In the rows, zero is written as 128.
One turn moves every row onto another: examples first, then more rows asked
mimu: [117 154 140 134 112  86 178 125 119 129 160 116 107 136 147 109 111 138
 115 135 117 131  96 124]
lurum: [119 117 141 136 121 122 116 131 105 124 129  99 129 144 118  95 146 172
 151 119 110 118 168 103]
Melo: [109 122  99 139 142 124 123 141  98 129 135 105 124 107 136 149 128 110
 142 164 131 110 120 141]
dap: [138 119 144 120 103 126 111 131 115 110 142 135 124 141 115  98 142 181
 152 114 105 125 156 114]
papov: [153 142 125 129 136 138 132 119 127  87 128 130  96 105 133 146 157 146
 105 147 115 142  98 130]
Pataf: [131 123 147 119 110 119 103 126 116 133 120 129 115 135 113 102 130 185
 134 116 104 148 164 114]
fumad: [128 131 147 124 108 122 100 133 113 132 141 144 111 122 111 114 152 179
 139 119 133 156 168 120]
vure: [115 148 142 150 123  86 183 133 120 134 139 125 103 126 140  98 114 116
 126 134 114 132 105 125]
fuzu: [110 135 115 139 137 115 131 144  77 135 110 130 140 107 124 141 129 109
 133 168 125 112 117 122]
Zefi: [147 137 113 127 143 140 109 133  91 113 118 123 116 104 127 164 151 130
 123 167 126 127 106 119]
Mosib: [104 130 110 148 132 101 149 142 103 143 153  96 115 122 148 128 109 108
 149 155 131 113 117 139]
dasus: [122 124 148 125 113 111 109 125 110 146 121 118 119 141 114  98 123 181
 135 119 105 145 170 110]
vonez: [127 117 139 118 106 133 105 130 109 106 134 128 138 137 112 104 145 182
 145 117 108 118 159 112]
taru: [139 153 139 129 119 114 166 115 139  98 150 128  93 119 140 119 136 147
 101 128 110 141  95 132]
rek: [153 142 130 132 129 131 140 129 127  91 121 162 100  98 123 135 150 126
 116 142 111 141  98 134]
gug: [137 149 140 131 112 111 155 109 134 104 146 127  80 116 153 123 138 124
 122 144 107 145  93 135]
bufu: [116 115 134 128 119 130 111 127 105 116 128 113 141 138 111 101 144 178
 145 122 110 112 163 109]
Kufu: [139 128 113 130 126 135 133 129 142  88 152 137  97 102 139 143 137 129
 128 142 117 132 102 158]
gezun: [102 163 128 143 137  91 168 138 107 148 146 111 110 123 150 120 109 110
 144 148 127 123 115 125]
lelo: [142 164 134 125 129 122 154 125 146  99 147 151  89 106 142 131 135 131
 125 133 114 142  99 140]
gazep: [ 98 132 140 128 113 113 105 131 102 139 136 127 132 124 108 113 143 177
 133 124 134 142 173 119]
fumi: [ 98 141 127 148 128  86 163 142  85 148 126 117 130 123 134 114 111 108
 135 152 124 116 117 117]
Zutud: [144 150 142 141 124 107 172 127 139 105 136 147  88 115 134 108 133 125
 116 129 107 143  99 132]
sav: [124 138 114 133 136 116 119 142  67 142 130 112 131 115 133 151 124 120
 136 173 132 115 114 110]
mukuz: [138 133 117 131 139 134 119 139  95 107 109 153 124  95 120 150 149 118
 125 163 118 123 109 128]
pama: [130 122 143 118 110 122  99 126 112 134 120 129 121 133 113 109 130 184
 135 118 106 144 167 117]
bez: [131 121 147 134 118 116 121 134 110 127 136 108 114 151 120  90 139 169
 156 114 110 124 165 102]
pevik: [124 135 150 132 112 114 111 132 120 133 140 131 101 129 114 105 147 179
 139 118 131 160 170 117]
dena: [135 135 125 133 118 112 157 129 147 103 163 128  88 116 147 117 120 127
 132 134 115 134 101 152]
tef: [126 122 100 131 140 140 114 134 116 100 135 124 117  96 133 158 143 120
 132 160 125 117 109 150]
san: [100 135 119 130 124 115 124 124  80 134 128 110 129 110 145 148 126 105
 138 177 122 115 108 125]
neso: [111 135 152 138 116 105 121 129 119 141 139 118 107 132 114  99 145 179
 133 114 132 156 174 114]
toli: [113 150 142 138 112  93 168 111 120 126 149 106  92 125 157 112 118 116
 131 148 110 135  98 129]
pebud: [ 96 145 128 139 116  91 152 118  93 144 141  96 116 122 154 123 116 106
 139 164 121 119 105 123]
duz: [118 136 122 145 121  95 165 135 129 133 165 110  95 126 152 113 105 115
 145 139 122 125 106 144]
Saban: [136 153 120 121 141 143 131 130 124  92 129 154 110  92 133 156 149 129
 125 150 118 132 106 142]
vusu: [100 153 115 138 149 110 140 140  87 142 125 111 130 109 141 145 121 109
 144 162 131 112 122 123]
Kanan: [120 123 142 121 113 115 103 126 104 143 117 119 127 137 112 104 124 182
 135 123 107 140 167 113]
tero: [126 123 149 121 110 115 112 124 116 140 121 121 116 138 116  97 125 185
 133 115 101 150 165 115]
kida: [142 121 148 125 110 120 118 134 115 120 143 124 115 149 123  91 137 174
 158 113 107 128 161 106]
Dipov: [124 166 141 136 130  96 174 131 135 126 155 132  89 120 153 114 114 123
 134 131 118 140 105 132]
dom: [116 149 109 126 149 134 119 133  99 115 118 130 132  94 132 162 142 119
 133 165 127 117 116 133]
sabuk: [129 137 117 123 123 136 109 118  95 107 124 128 116  99 141 158 146 114
 132 174 117 124 102 133]
keze: [122 121 143 119 114 120  98 129 105 138 115 124 126 133 113 108 128 184
 133 125 105 141 165 114]
zor: [ 98 134 145 137 114 107 116 129 108 143 138 114 125 128 112 102 142 176
 131 119 135 148 177 114]
Fito: [114 131 143 122 106 120  95 132 103 133 138 141 129 121 107 117 146 179
 137 127 135 147 171 119]
Zom: [109 146 125 135 120  88 154 137  82 152 150 108 129 133 144 122 106 122
 133 158 130 117 107 115]
Rugod: [145 139 133 121 118 134 125 110 123  91 132 139  92 101 145 148 152 123
 124 158 109 142  93 138]

lelo goes to Saban
fumi goes to vure
Where do these go?
Kufu goes to tef
vonez goes to bufu
toli goes to gug
sav goes to Zom
keze goes to Kanan
pevik goes to fumad

One turn moves every row onto another: examples first, then more rows asked
rozur: [140 117 112 132  90 131 170 119 141 127 134 114 140 135 114 147 130 128
 141]
rito: [148 131 139 119 148  99 110  85 137 122 114 127 130 141 141 120 123 144
 105]
Mimit: [148 128 101  89 105 117 110 145 120 116 144 142 115 142 129 119 104 135
 141]
Fom: [134 156 116  95  99 118 134 147 140 135 112 127 135 122 155 123 121  97
 145]
salu: [123 167 118 108 105 127 124 135 141 137  97 125 129 113 156 117 128 101
 134]
badi: [109 121 140 140 156 158 114 129  88 136 102 118 110 116 120 126 124 138
 123]
Sonod: [145 114  99 102 116 125 106 121 109 106 139 141 101 138 131 111 111 156
 124]
giva: [135 155 120  94 100 117 128 145 135 131 116 125 133 121 150 132 118 103
 157]
mol: [118 107 128 145 148 150 111 135  88 144  97 118 115 103 124 112 123 139
 123]
Felom: [152  81 127 126 112 109 118 103 123 114 125 118 112  97 128 121 138 126
 143]
tebi: [114 121 142 152 147 149 105 128 101 129 101 124  96  97 142 107 120 133
 134]
leli: [123 134 118 100 130 141 122 115 115  99 142 146  96 159 129 125 115 140
 107]
funu: [131 165 121 108 102 122 111 134 136 137  99 122 126 107 154 120 124 113
 152]
Lefi: [149 128 136 118 148  95 109  85 137 121 114 127 130 138 142 119 124 145
 105]
Zenu: [104 128 146 150 152 155 115 127 105 127 102 128  96 107 140 109 120 124
 120]
velaf: [152 110 110 151 147 142  94 136 138 152 144 156 127 114 129 112 124 145
 130]
lodep: [137 118 112 132  92 130 172 121 141 126 133 116 141 136 116 145 130 127
 139]
vabo: [161  85 127 132 122 118 130 148 127 155 125 132 134 115 125 137 139 113
 153]
kosi: [123 100 140 144 141 136 156 142 104 148 133 120 137 137 100 145 120 134
 129]
tud: [139 130  96  91 112 122 133 148 130 125 136 149 122 149 139 105 112 116
 108]
dinoz: [120 175 130 105 109 129 117 129 136 131 103 123 124 117 152 129 125 106
 148]
Gif: [148 123 117 138 144 124  97  97 150 133 125 136 134 125 138 103 122 157
 104]
nog: [152  92 131 146 132 128 134 159 128 163 137 147 131 122 129 133 142 112
 141]
Talek: [127 148 119  86 119 132 128 139 126 112 146 146 110 162 130 132 109 121
 124]
gep: [131 125 121 151 160 156 118 133 149 151 142 162 125 132 133 114 133 125
 102]
lape: [131 137 103 141  78 139 157 107 137 109 121 122 128 138 126 133 126 126
 143]
Vipod: [127 162 126  94 104 124 134 142 139 131 116 126 131 128 150 133 120  97
 149]
kegel: [112 155 143 137 136 151 107 119 118 115  86 123 109 117 151  98 126 115
 126]
zopu: [133 115  95 103 122 130 128 126 121 114 133 149 108 145 139  97 118 135
  88]
denik: [136 103 136 132 135 134 158 147 137 153 125 140 136 136 128 141 150  87
 117]
Gife: [124  92 132 145 138 132 157 147 107 153 129 119 140 132 104 136 122 131
 120]
sobar: [139 113 156 128 136 135 135 136 125 139 135 132 123 139 116 171 140 106
 159]
febe: [108 114 129 144 154 158 123 134  94 142  96 121 115 113 125 112 128 127
 105]
nugu: [112 118 136 151 148 152 115 131 107 134  99 126  98 100 144  98 123 123
 117]
gub: [122 148 141 138 131 146  96 120 113 115  88 121 108 108 148  97 121 128
 141]
gez: [126  94 128 125 126 126 152 102 137 119 121 129 120 117 138 111 149  95
  92]
tedi: [143 106 148 143 138 135 128 150 125 153 146 142 122 133 122 157 139 117
 158]
Kome: [134 134 134 147 159 156  97 126 136 138 151 156 116 133 120 140 125 143
 137]
Met: [133 133  99 142  76 135 154 109 137 110 119 123 127 135 129 129 126 127
 141]
rodom: [133 139 129 136 153 132 111  92 154 129 130 140 131 142 138 113 127 148
  93]
vuf: [139 118 113 132  92 132 172 120 142 126 133 116 139 134 114 147 130 128
 140]
rasu: [123 143 131 140 129 145 105 124 117 119  82 124 114 107 155  86 125 117
 126]
toku: [133 107 146 144 142 141 146 152 131 158 141 149 127 141 128 146 146 100
 129]
mogi: [120 115 159 118 131 131 134  91 125 100 135 124 100 128 121 151 140 114
 132]
Tov: [147 130 135 118 148  97 111  87 138 123 112 128 133 141 140 118 125 140
 101]
mur: [128  91 132 146 135 131 150 144 102 151 131 118 137 131 101 140 117 141
 133]
puva: [129 135 102 142  78 139 159 108 137 108 120 124 128 137 129 129 126 124
 138]
Tete: [139 138 134 134 150 131  93  90 145 124 133 133 125 136 129 124 120 163
 119]

leli goes to zopu
kosi goes to Gife
Where do these go?
Felom goes to mogi
nugu goes to tebi
denik goes to vabo
Tete goes to rodom
Talek goes to tud
mol goes to badi
Vipod goes to Fom
salu goes to funu
kegel goes to rasu
Kome goes to gep
tedi goes to toku

One turn moves every row onto another: examples first, then more rows asked
Zok: [120 157 128 132 147 158 111 146 144 121 117  89 112 133 124 123 144 119
 127 205 135 153 112 145 130 120 112 126 128 118 116]
Dof: [134 167 137 147 135 131 120 135 113 154 123  99 140 169 184 126 135 122
 146 121 136 143  91 166 131 120 116 129 107 113 118]
kir: [132 135 117 113 123 162 104 150  96 155 134 135 136  84 189 113 131 138
 132 152 118 104 110 129 136 110 120 134  96 145 117]
buz: [139 134 121 131 140 110  82 138 112 141 110 125 158  92 113 135 139 112
 116 133 129 131 144 128 132 137 116 130 118  94 106]
num: [110 146 128 122 127 137 131 147 133 141 127 155 126 101 117 117 148 125
 112 109 144 106  84 127 143  97 115 121 140 149 124]
bazi: [136  70 131 142 146 135 127 164 130 122 123 145 116 131 136 121 119 156
 153 140 133 128 144 138 141 125 120 135 100 130 112]
maku: [124 121 100 112 147 119 101 122 138 159 119 101 137  80 132 129 154 124
  99 130 135 122 139 143 138 112 120 120 139 100 121]
tunab: [123 187 163 107 119 120 101 137 117 139 112 128 117 135 163 117 133 128
 122 142 136 121 166 153 134 123 116 140 125 126 117]
mifa: [112 183 151 131 108 137 116 137  98 137 106 120 104 146 165 130 128 131
 127 138 154 118 156 134 121 133 101 127 138 114 123]
tir: [120 156 129 132 147 158 111 145 143 121 117  88 112 132 123 123 144 119
 129 206 135 152 113 144 130 120 112 127 129 119 115]
pilok: [129 165 132 144 136 134 125 130 118 157 123  94 136 164 190 126 139 125
 143 120 137 140  88 168 132 115 117 127 113 115 122]
ren: [118 150 139 126 128 130 121 152 126 132 125 166 137 104 108 117 144 120
 118 111 138 111  88 126 142 106 117 130 129 150 116]
Rizur: [125  66 119 147 143 146 139 161 130 126 122 135 104 134 141 124 121 163
 151 138 143 121 136 135 137 124 114 126 112 123 117]
kebad: [128  65 122 131 150 138 134 156 145 131 127 136 108 127 146 115 127 163
 146 140 133 123 142 147 144 114 123 131 109 133 118]
zeki: [115 141  95 160 130 168 134 126 162 142 103 114 153 138 151 112 136 145
 150 144 136  85 132 132 137 132 120 133  98 149 119]
vuna: [118 124  97 149 129 133 108 131 103 148 108 104 130  99 124 146 142 124
 112 127 153 121 130 115 122 133 101 111 144  84 119]
Lar: [135 165 136 140 138 129 119 132 121 158 125  99 142 163 187 124 139 122
 143 121 133 142  91 173 135 114 119 131 108 118 119]
Zos: [120  78 138 145 148 117 122 140 144 119 109 113 110 128 145 128 113  87
 136 121 137 154 108 137 126 132 113 130 111 114 114]
Tugor: [120 156 128 134 145 157 111 145 144 122 115  89 113 131 124 124 144 118
 129 206 135 152 111 144 131 121 112 126 127 120 116]
nat: [120  77 136 134 152 116 122 137 155 124 113 112 111 123 149 123 117  87
 130 121 133 155 111 144 129 123 118 131 111 119 115]
Kune: [121 146 102 163 131 165 127 129 156 135 101 122 159 139 144 112 131 143
 153 144 133  88 135 129 136 138 120 137  93 150 114]
naf: [125 131 108 124 116 172 112 148  89 156 133 129 125  89 192 118 129 143
 134 151 129 102 103 121 131 113 113 125 106 138 120]
vuze: [133 136 118 128 116 167 103 155  81 149 130 141 136  93 183 118 124 137
 141 152 123 107 108 117 129 122 115 133  95 137 114]
Ginok: [106 174 141 106 119 136 121 127 125 149 116 108  98 134 176 119 141 137
 114 137 150 113 156 154 132 111 111 127 146 124 130]
rifa: [109 150 132 138 122 139 131 151 117 132 121 161 128 109 110 125 141 123
 119 111 150 108  81 116 136 110 110 121 139 141 121]
silu: [114  75 130 140 149 121 128 135 151 124 111 106 103 124 149 128 117  90
 130 121 139 151 107 138 126 126 113 125 117 115 119]
pegof: [122 144 101 154 134 161 125 126 166 140 104 119 160 136 148 109 135 143
 149 146 127  87 136 139 140 132 125 138  92 153 115]

rifa goes to num
Tugor goes to tir
Where do these go?
mifa goes to Ginok
Kune goes to zeki
maku goes to buz
Zos goes to silu
kir goes to vuze
Rizur goes to kebad
Dof goes to pilok

One turn moves every row onto another: examples first, then more rows asked
doliv: [126 109 177 156 144 150 115 142 127 113 118 112 144 114 112]
Rozi: [123 101 167 159 149 143 111 144 121 109 118 116 141 116 115]
bos: [ 81 136 165 164 118 110 102 136 141 114 142 124 161 145 125]
tal: [120 135 112 157 148 113 100  97 129 117 100 119 133 132 116]
fopod: [145 120 140 132 123 176 114 143 110 119  93 108 154 159 123]
Fibe: [ 85 137 167 166 114 107 107 140 128 111 145 123 156 147 125]
dal: [103 127 167 153  87 137 139 135 136 140 110 119 135 120 144]
poto: [120 104 171 158 141 147 112 145 131 116 117 113 132 112 115]
Nez: [139 111 133 129 120 173 111 134 109 122  90 104 147 155 124]
numad: [106 130 130 142 101 129 104 121  96 149 133 133 166 142 111]
gat: [131 146 112 137 107 140 142 103 130 109  92 118 134 159 154]
Muk: [143 115 140 123 120 170 117 139 108 108  91 105 150 155 127]
Desol: [142 122 144 133 118 177 115 141 105 115  92 102 143 152 120]
mige: [141 150 113 137 111 137 145 110 127 115  94 112 134 162 149]
vuri: [ 88 137 172 170 113 115 100 133 136 116 147 119 149 143 126]
pudit: [128 138 141 153 124 128  96 138 123  75  92 120 144 174 150]
pubot: [118 170 120 137  96 112 113 121 154 113 141 134 145 142 123]
vidov: [ 89 143 171 167 120 107 100 142 137 109 140 114 155 144 124]
gol: [117 169 112 137 105 110 110 117 154 118 136 128 152 142 114]
doz: [112 108 172 160 141 152 113 144 125 111 118 122 138 112 110]
pana: [151 151 154 141 113 148 118 169 156 108 104 126 153 129 118]
Feg: [129 150 110 137 107 143 149 106 132 121  93 123 140 160 145]
laz: [114 166 110 144 104 112 112 121 149 118 146 136 149 149 120]
babaz: [127 149 104 133 113 137 143 110 136 115  91 114 134 162 145]
sezes: [122 160 111 134 104 105 111 117 155 117 140 130 151 148 126]

vidov goes to Feg
laz goes to Muk
Where do these go?
bos goes to mige
numad goes to pudit
Fibe goes to gat

One turn moves every row onto another: examples first, then more rows asked
bodez: [113 108  90 141 116 124 123 106 123 157 115 114 142]
liro: [ 94  98 101 136 116 147  97 125 108 136 106 113 128]
ran: [115 103  93  99 145 100 126  88 136 136 128 140 105]
Bigok: [130  96 103  87 126 112 105 110 134 138 141 125 101]
tem: [107  93 107 135 137 174 116 133 127 124 102 129 120]
sode: [133 109 158 108 156 128 120 110 130 159 110  99 116]
Lus: [108  95 111 117 151 100 149  89 130 131 115 159 123]
rom: [112 109 139 151 146 105 106 116 108 139  99 116 126]
reb: [114  80 142 125 138 113 149 111 121 126 114 163 137]
Nedo: [124  90 138 116 151 160 143  70 130 158 104 122 111]
rize: [101 109 135  99 126 133 147  75  87 117 126 124  93]
zisog: [134 114 136 103 176 144 119 114 136 141 116 108 113]
Meb: [ 96 108 128 111 108 144 145 128 114 110 114 126  80]
rola: [113  80  95  82 129 134 116 115  87 130 107 128 107]
Pofed: [111  96 131 116 131 132 124  62 112 169 108 106 118]
garot: [123 117 114 124 182 140 112 120 127 123 113 120 116]
kisa: [113 101 143 113 129 143 153  83  98 111 121 135  80]
daman: [111 116 123 133 128 110 118  91  99 120 153 105 107]
Galef: [117  73 111 109 131 117 137  85  94 142  89 142  90]
danu: [112 114 116 149 166 120 105 120 113 122 104 125 123]
nukat: [116 110 152 135 138 123 164  94 139 134 131 119  93]
fon: [ 87 116 123  93 115 127 140  94  89 120 127 113 100]
nivuf: [122  89 126 125 154 180 139 105 138 136 101 134 112]
numi: [111 112 147 123 141 142 166 126 143 123 133 119 107]
zude: [116  70 126  92 126 142 149 128 111 140  86 139 102]
Teker: [153  90 124 129 139 165 139  96 133 151 125 126 131]
Liviv: [122 106 159 131 141 109 114 111 117 159 102 103 123]
Banis: [117 112 139 139 132 107 140  76 117 133 141 112  92]
suma: [110 100 139 119 119 150 151 109 111 107 114 137  73]
Zisar: [140  93 130 126 133 145 144  80 121 165 122 119 145]
fada: [104 117 119 123 130 129 119 123 103 108 155 106 121]
Pima: [146  95 101 138 134 165 126 118 140 140 123 128 122]
rovup: [119 102 113 132 122 124 136  85 116 168 117 113 151]
lolap: [128  73 153 114 118 125 129 132 119 129 125 148 132]
suza: [126 104  84 145 122 144 118 122 134 144 117 121 128]
Liv: [ 85 116 120  98 106 132 139 120 102 116 119 115  93]
Ses: [113  76 109  80 126 146 131 134 100 133  99 130 110]
totuk: [ 97 100 112 126 113 126 100  89 101 158 108 101 126]
dite: [118  69 126 106 128 128 152 103 108 145  81 145  92]
Buf: [104 115 131 117 137 145 143 140 124 110 145 113 121]
vusip: [115  78  96  98 132 120 120  90  83 134 101 134  98]
Dun: [137  81 134  94 112 125 107 132 126 134 139 129 114]

zisog goes to garot
Buf goes to fada
Bigok goes to ran
Where do these go?
Galef goes to dite
Meb goes to Liv
bodez goes to rovup
Nedo goes to nivuf

